Each named turn below is shown by a few rows before and after it. Which turns, in which order, take the first row of each later pair to the second? The first pair is answered.
q_971 (before => after):
[-28 -23  -7  -1 -12  10   5   1 -24   0 -10  17 -27   0 -11  12   3  20
 -36  -1   4 -22  10 -16  32   0 -49  -9   0] => [-38  -4  -4   2   3 -16  31  -2 -21   9 -14  21 -20   4 -24   4  -1  -2
 -16  -6   3 -23  27 -19  38   4 -38 -16   0]
[ -3  10  -1  -5  -1 -31  32   7  -3  12  -8 -11  20  12   8 -12  -7 -21
  12  -9   5   7  17  -5 -16  12  37  -1  -4] => [ 13 -20   7  10   8  -6  -6   4   8 -25   6 -11  20  -4   3 -11 -11 -24
  18 -22 -19  30 -12   8  -3   6  23   6  16]
[ -1  -9  35   9 -12   0  23  -7 -18 -17   4  -2 -11 -11 -12  -3  22 -17
  -3  15 -15 -23   0  -3  12 -27  -2 -14  -9] => [  3 -13  32  10 -17   5  16  -7 -19 -20   4  -3 -13 -12  -9  -3  22 -13
  -7  17 -14 -20  -4  -4  10 -28  -4 -12  -8]
q_661 (before => after):
[  1   5   5  -4   1 -15  20  -2   5  18   3   1  26  29  -3 -21  -7 -11
   6  10  23  -7  20  -7 -28  -2  17   7   7] => [  5  -1  13  -1   6 -19  19  -4  13   8   8  -3  28  22  -3 -20  -5 -15
  15   0  16  -5  21 -12 -25   6  22   7  10]
[-15  11 -13  16 -13   4 -11   0  -3   2  11  -7  -2   0  -5  -3   9  -2
 -25   0  10 -17 -18 -13 -10 -13 -15   0   8] => [ -4   7  -3  12 -12  -6 -14  -1   9 -11  14 -17  -4  -2   0   6  12   1
 -22 -11   7 -20  -9 -26 -10  -2  -5   2   8]
[ 14   9 -19   9   2  -3  -6 -13   7  -7   1  -7  12  11  -1   3  19  -4
   8   3 -10  22  -2   4 -25   9   2   7   8] => [  8  12 -24   8   2   0  -6 -12   2  -1  -1  -2  12  14  -3   1  16  -5
   7  10  -7  23  -6   9 -23   2  -3   5   8]
q_757 (before => after):
[ -3 -10 -20  39  10  56  35  -6  12  24 -26  -1  10   5  -1 -26   3  -4
 -26  -6   5  10  -1  22  24 -38 -21 -23  12] => [  0  15 -16  25   9  22  64  -3  22  39 -30 -11  24  19   6 -29  -1 -15
  -4 -11  12   3  29   9  11 -15  17 -23  -4]
[  8  -8 -21   7 -13   7   0 -13 -26  -3  -5  20   0  -6 -22  -4  -5  33
 -38  -1 -27  -7 -20   1   0 -17 -14   6   6] => [ 10  19 -24  -6 -18 -22  30 -10 -21  20 -10  13  15  11 -15  -6  -7  24
 -23   0 -16 -14   7  -8 -18  -2  21   8  -9]
[-26   5  -9   0 -11  30 -20   0 -29 -19   4  15  -5 -25 -29 -33 -44   5
  11   3  12   7 -25  17  20 -19 -25 -11   4] => [-28  35 -14 -15 -19  -3  17   6 -27  12  -7  11  13  -5 -23 -39 -48  -4
  23  10  31  -3   8   9   0  -4  12 -10 -15]
q_986 (before => after):
[ 11   4 -16  -5  -8  16  -9   2  -4  -6   4  -1   3   1 -10 -12 -16  -9
   7  17  -4  16 -18  12 -12 -15   3  17   0] => [  7  -2 -16  -7 -17  20 -12   1  -9  -6   2  -3 -10   0  -1  -5  -7   9
 -16  19   1   5 -15   1 -11 -16  -7  14  -4]
[  7 -25   5  21   8  39 -22  -2  11 -33   4   5  -4 -10  11  27  20  -1
 -12  -2 -13 -30 -15   0  48 -11 -11  -9   3] => [ 20  -5   0  24  19  28 -15   6  18 -29   6   8  31   3   3   4  -1 -32
  34  -2 -17  -1 -18  25  33  -2  21   1   5]
[  9  -1  18   9   2   3   4  19  14  35  -9  20  20  19  28 -17 -14 -26
  34  18 -10  19  -3  21 -24  -8  37  -9  -1] => [  1 -16  16  -4 -23  19  -5  15   0  40 -17  13 -13  11  52  12   8  21
 -25  27   9 -16   4  -6 -24 -12  10 -15  -9]

Between the rows of a pair lie two turns.
[-16 -13  16  -6 -11   0 -20  -2 -10 -28   9  -3 -23 -31   3   3 -28  -5
  15  -9  -7  -4  11  -3 -11   1 -13   4  46] => [-15   0  -2 -10 -17   6 -15   8 -22  -7   5  10  -8 -14   7 -11 -41 -13
  21  14   4   8   7  19 -25  -7   0  12  38]
q_986, q_661
[  6  -6 -14  12  -8  31 -23  -7 -15  15  -5  28  -6  14  -4  -7  -7   5
  -2  11  10   6 -22  26 -13 -23 -16  11   4] => [  5  -7 -11  16   1  30 -20  -9 -13  13  -5  30  -6  10 -11 -12  -8  -3
   6   9   5  11 -25  27  -8 -23 -19  11   9]
q_986, q_986
[ -9 -18   1   7  -9   4   9   2  -5 -13  -6   9 -12  -6 -12  -4  10   6
 -10   0  -6  -3 -13  -8  -2   1 -16   0  -1] => [  1 -17  -5   6 -16  12   0   6  -6 -13  -4  11  -4   0  -6  -8   2   8
  -6   6  -2   7 -21   1 -10   1  -5   6  -4]
q_986, q_971
[ -1  -5   4  26   4  19  -8  -4  11  28 -10  26  28 -27  -1  -4 -31 -25
  23  22  10  34 -24  32 -12 -21  12  26   6] => [ 24 -12  30   9 -12   0 -15  -9  38   4  -1  -9  23 -29  28  20 -19  -3
  18  -8  10  15   5  -9 -22  19  45  31  -6]
q_661, q_661
[ -1  -1  19  18  15 -13   0  11   7  -7  12  -5  12 -15  -8 -14  -3 -27
  14 -11  -9   5  -8 -11   1  12  18   4   8] => [-12  -4  -2  12  -8  16  -9  15 -20  15   3   5  -4 -10   5  -7   2   6
 -29  18  14  -8 -18  -6  -5  -8  -8   3   1]
q_757, q_971
[ 10 -15  11   7  37   0  -2   9  18 -27  39  -7  25 -12 -10  -3 -22  -3
  29  -4  -1  11   7  -9   8  -5 -15   7  16] => [ 10  -5 -12 -14  -4  14  -2  17  -5   4  28  -8  19   9  22   6 -16  35
 -10  27  36 -10  22 -16 -19  -8  -5  11  -5]
q_971, q_757
[-10  -8  -6  -4   7  15  -8 -14  -3  -6  -7  11 -18   8 -22 -18 -10 -33
   2   4 -20  12 -13   6  -3 -27 -24 -11  22] => [-13  12 -19 -22 -15   4   9  -9 -14  23 -17   8 -15  27  -4 -16  -8 -20
 -10  21   8  -4   9  -2 -25 -21  -7 -11   2]
q_757, q_986
[ -3  15  -4   9  -3   7 -29  -6 -16  17 -15  22  25  11   7 -31 -29  -3
  17  15  -5  16  -8  22 -13 -24   6  11  19] => [-22  -2   6  15   2  13 -31 -15 -16   8 -15  23  -7  -9  -2 -14 -12  13
 -12   6 -10  -3 -12   5  11 -34 -32  -2  29]
q_986, q_986
[ 12  -8  -4   5   4  22  -8   6   1  -4  -5   5  -6  -4   1  -3   3   5
   5   8   7   2  -5  -2   4  -3 -17   4   3] => [ 12  -9   0   7  10  17  -6   5   8  -8  -2   1  -4  -8  -4  -4   4   0
  13   0   2   2  -5  -3  10   0 -18  -1   7]
q_661, q_986
[-12  -9  10   8  14  10  -2  -4   4 -11   8   4 -14 -14 -16   1   6  -3
  -7  -6 -10  -3 -12  -3  26 -16 -29  -5  15] => [ -2 -10  12  -4  -2   8  -5  -4   7 -11   6 -11 -22 -12   4  15  16  17
 -23 -10   2 -18   1 -24  16   2 -17  -4   3]
q_971, q_661
[  7  -6  -1  -8  -9  -1 -22  -6   1   6 -21 -10  25  -2  19   9   3  -1
 -14  19   3  13   2  11 -32  -1  27  27 -25] => [ -2   4   6  -3  12 -23  -5  -8   9   9 -20  -8  35  -3   1   1  -1 -27
  11   9  -8  18   9  12 -21   0  31  20 -20]
q_971, q_661
[ -7  10  11   5  23  12   0  -7 -10 -21  15  11  -3 -35   1   3   4 -10
 -13   6  -4   1 -21   9  25  10 -47  -2  12] => [-16  29   2   5  28  -2  21  -4 -14   1   9  18  11 -22  -7 -10  -3 -26
   3  15   2   7 -14  19  18   7 -34  -3   6]
q_757, q_971
[ 20   1   4  -8 -13  -9  -8  10  -2 -11  18 -19   2  -6  13   6  22  -4
 -19  -1  13 -31  19 -22  -3   8 -16   9 -10] => [ 14 -10   9   6   3  -2 -14   6  -2 -22  22 -11  -3 -17  -4   2  22 -16
 -14  -8  -4 -24   5 -13  15  -2 -36   4   4]
q_971, q_757
[ 24   2 -26  11 -17  44  -6  14 -10 -10  29   0  29   7   7   9 -24  16
  -2  16  -9  24 -49  24  -6 -19 -16   7  -7] => [ 43  -7  -2  10 -14  26 -10   9  15 -37  37 -22  28   0  15  20 -18  15
  11 -14 -24  22 -37   3  -2   7   0   8  -7]
q_661, q_661
[  3 -16   2  19   5  17 -18  -8  -8 -16   3  13   2  -5 -17  -7 -21 -25
  11   4 -18  31 -40  35  16 -39 -34  11  22] => [ 39  -5  -7 -14 -42  10 -26   3  -2  -8   2 -12  17  23  34   6 -21   9
  -1  11  13  16 -11  15 -34  -2  26  30 -12]
q_986, q_661
[-11   4 -34   0 -18  28  -9   3 -25   4  -1  17  -9   6   0 -14  -7   9
  -4  21  11  -5 -23  22 -19 -26 -14   5   4] => [  3  25  -7  -5  -4 -21  18  -1   5  -5   5  -3  12  12  -3 -18  -9 -19
  40  -9  -3  -5  10   2 -25  13  36   7  -3]
q_757, q_661
[ -6   5  17   9  21  -5   2  18  -8  -9   2  -4 -15   5 -20   2  -9 -26
   7  -9 -15  -6   2  -8  35  -4  -9  -8  18] => [ 20   3   5   0   1  10 -20  30  -8 -14   7  -8   6  20   2  -4 -21 -18
  16   2  -9  14  -8   7   6   5  18  11  13]
q_986, q_971
[ 27 -27  -1 -13 -26   1   9  -5   4  -8  14 -18 -15 -10  37  20  20  12
 -13  -6  10  -4  -7 -28 -16   7  -2   8 -17] => [ -7 -24 -10  12   5  14  21  -8 -11   5  11  14 -19 -21  -6   0  12 -19
  -3   7  -4  10 -33   1  14 -28 -44  -7   3]
q_986, q_661
[  4   4  23   7  19 -13 -18   1  34 -39  -7 -20  12 -12  24  19  -3  18
  35 -18 -26  -2  17  15  11  10 -16   4  10] => [ -8  26  10 -13  -4 -26   6   4  22  -1 -22 -18   6   4  39  23   4  34
  13   0   1 -25  43   2  -5  13  -6   0 -13]
q_971, q_971
[-16 -22 -22  -6 -33   4  -7 -17  -9  -6   9 -11   3  27  14  -4  -8  24
 -10  22  40   2  27  -8 -26  15  59  25 -19] => [-53 -25 -13   2 -16  -6  17 -29 -17   4   1  -3 -32   8  -8   6  11  26
 -34  18  39 -26  33 -27   8  -1  15   3 -10]
q_986, q_757
[-36  -4  -2  -6 -20 -20  24  -8 -23  26   3  22  -7  28 -11 -15  14  27
 -10  21  -1   4  -2  -5  12 -11   5   2 -16] => [-20 -32   7  11 -10   4 -13 -10 -14 -11  15  22  -6  11 -19 -16  10  24
  -3  10 -24  27 -32   7  25 -16 -11   8   3]
q_971, q_971
[-17 -28 -39  -3 -17  29  -9  44 -19 -25  -3  -3 -17   2  24   3  -2   2
 -30  32   7 -16 -23   0 -23 -14 -28  11  -8] => [-28  -8 -18  15  32 -16  29  37   2 -31   2   1   5  -3 -19 -18 -11 -57
  33   8 -22   3 -12   7  -1  -6 -16   2   7]
q_971, q_971
[-40  41   5  13  26 -12  46   0 -12  32  -5 -25   1   9  22  -1 -14 -13
  28   7  21   8  26 -19  -5   7   7 -36   6] => [-11 -16  19  23  16  39 -29  -5   0 -29  12 -38 -23 -18  42  23  -6  26
  -4 -12   1  18 -13 -23   7   6 -23 -26  26]
q_757, q_971
[ 38  17 -31 -40  -7   0  -8  26  -6   8 -20 -15  33  12   5  -6 -12  -4
  20   2  14  12   7  31 -59  19  32  38 -32] => [ 20  -9 -22 -46 -22  17 -20  15 -13   1 -26 -23 -19 -11  18  28  19  45
 -45  -2  22 -32  14  -8 -38  11 -14  22 -31]
q_971, q_986
[ 12   5  12  -5 -11   5 -31  -9  16 -31   3 -15   6 -11  -9   0 -25  19
 -24 -32 -15  17  -6   1  15   0   9   4   7] => [-17  40  -6 -14 -13 -12  15  -3  -6  22 -16   2  10   7 -17 -14 -26  12
 -29  -5  11   2  14   9   6 -14   9  -3  -6]
q_757, q_971
[  5  19  -4   4  23 -18  13   3  15   8 -10 -11  16   7  -1  25  -8 -10
 -21 -35  13 -38  25   0   4   4  -5  16 -17] => [ 10   2  -3   6  19   2 -11   1  12  -8  -5 -11   5  -2   2  33  -2   4
 -37 -37   9 -38  10   1  12  -2 -23  16 -12]
q_757, q_971
[  1 -20 -23 -13 -29  26 -22  -7  13  -5   7  -4  23  -2 -11  12  -3  33
  -6   4   3  -3  55  14 -16  18  -9 -16  -9] => [ -1 -15 -11   1  -3   8 -11 -12  27 -14  14   0  35 -10 -33   1  -6   4
  25  -9 -17  10  54  18  -3  23  -3 -19   3]
q_971, q_971
[ -1 -10  11 -11 -22  -8   4   5  21   3  15  -8   2   1   6   2 -14   5
  -8  -5  -5 -26  -4  -9 -24   5  17  -4   3] => [-15 -17  10  -2 -17   2   0   0  12   5  11   3 -12  -8  -2   6 -11   8
 -21   1  -9 -30 -13  -6 -11 -10  -9 -12  10]
q_986, q_757
[ -3  -6   4  -6   9 -40   2  -9  30   0   5 -23  -3  -3  -1  -4  12  -6
  15 -38  27  -1  19 -22 -31  38  16  -6 -13] => [ 10 -28   1  -7  -8  -8 -33  -6  25 -14  10 -23 -13  -7  16   5  14  21
  -9 -32  31   2  -1 -17 -37  32   5   0  -9]
q_971, q_971
[ -4  -9  11  14  12  11   3   2  16 -21   8  -2   9 -17 -19  -4 -11 -15
  21  -8 -17  13 -12  -1  17  -5  -4  -2  12] => [  2 -11  -1  -8 -25  25  -8   6   4  -9   1 -12  -6  -6  15  14   1  28
 -21   8  10 -12  -1 -19  -4  -1  -3   3  -6]
q_986, q_986
[-16 -31   7 -11   6  12 -24   4  -5 -10   7 -11 -16   3 -11   6   6  11
  -4  -8  -5   3   1   2  12  11  -1  12  11] => [-28 -10 -11 -18  -2   5  -3  11 -19  23  -5   0  -8  19 -10  -3   0   8
  -7  12  12  -3  11   8  -2   5   6  13  -1]
q_661, q_757
[ -9  10  -7   4  -2  -9   6   4  -5   9   0   0  -1 -10 -11  -4   0 -11
   2   0 -12   5   1   2   3  14   0  -3 -18] => [  1   7 -11   0 -10  -3  -3   6  -4   7   2  -4   2  -9  -2  -3  -3  -5
   3   0 -10   9   1   4  -4  21   7   3 -19]
q_757, q_986
[  8  -2  -9  -7 -30  -3   3   6  10  -2  -5 -15  -4  10  22  19  11  14
 -20  -3   3 -13  31 -11 -11  11  13   8 -10] => [  6 -16  -9   1 -30  19 -15   3   4 -12  -4  -8 -12   1  17  22  13  21
 -31   1  -1  -9  12  -3  -2   0  -9   9  -1]
q_757, q_757
[ -5  -7 -16 -17  -2 -15  15  28  10 -19 -29 -21 -40  13  19  10  31  42
   8 -26 -18   0  30 -22   9 -11 -12 -20  18] => [ -8  -2 -14   0  23 -20  18  28  15 -24 -27  -9 -22  13  -5  -9  18   8
  45 -29 -36  24  16   1  19 -18 -11 -21  30]
q_757, q_986
[ 14 -22  13   6  12   9 -18  -5  10 -28   5  -2  -4 -14  -3  12   1  -7
   1 -19 -19  13 -10   5  12   3 -15   1  14] => [  3  20  -4 -13  -3 -20  26   5  -1  22 -10   2  11  14   7   2  -1 -11
   5   4  11   0  21   1 -16   9  19   0 -11]
q_757, q_757
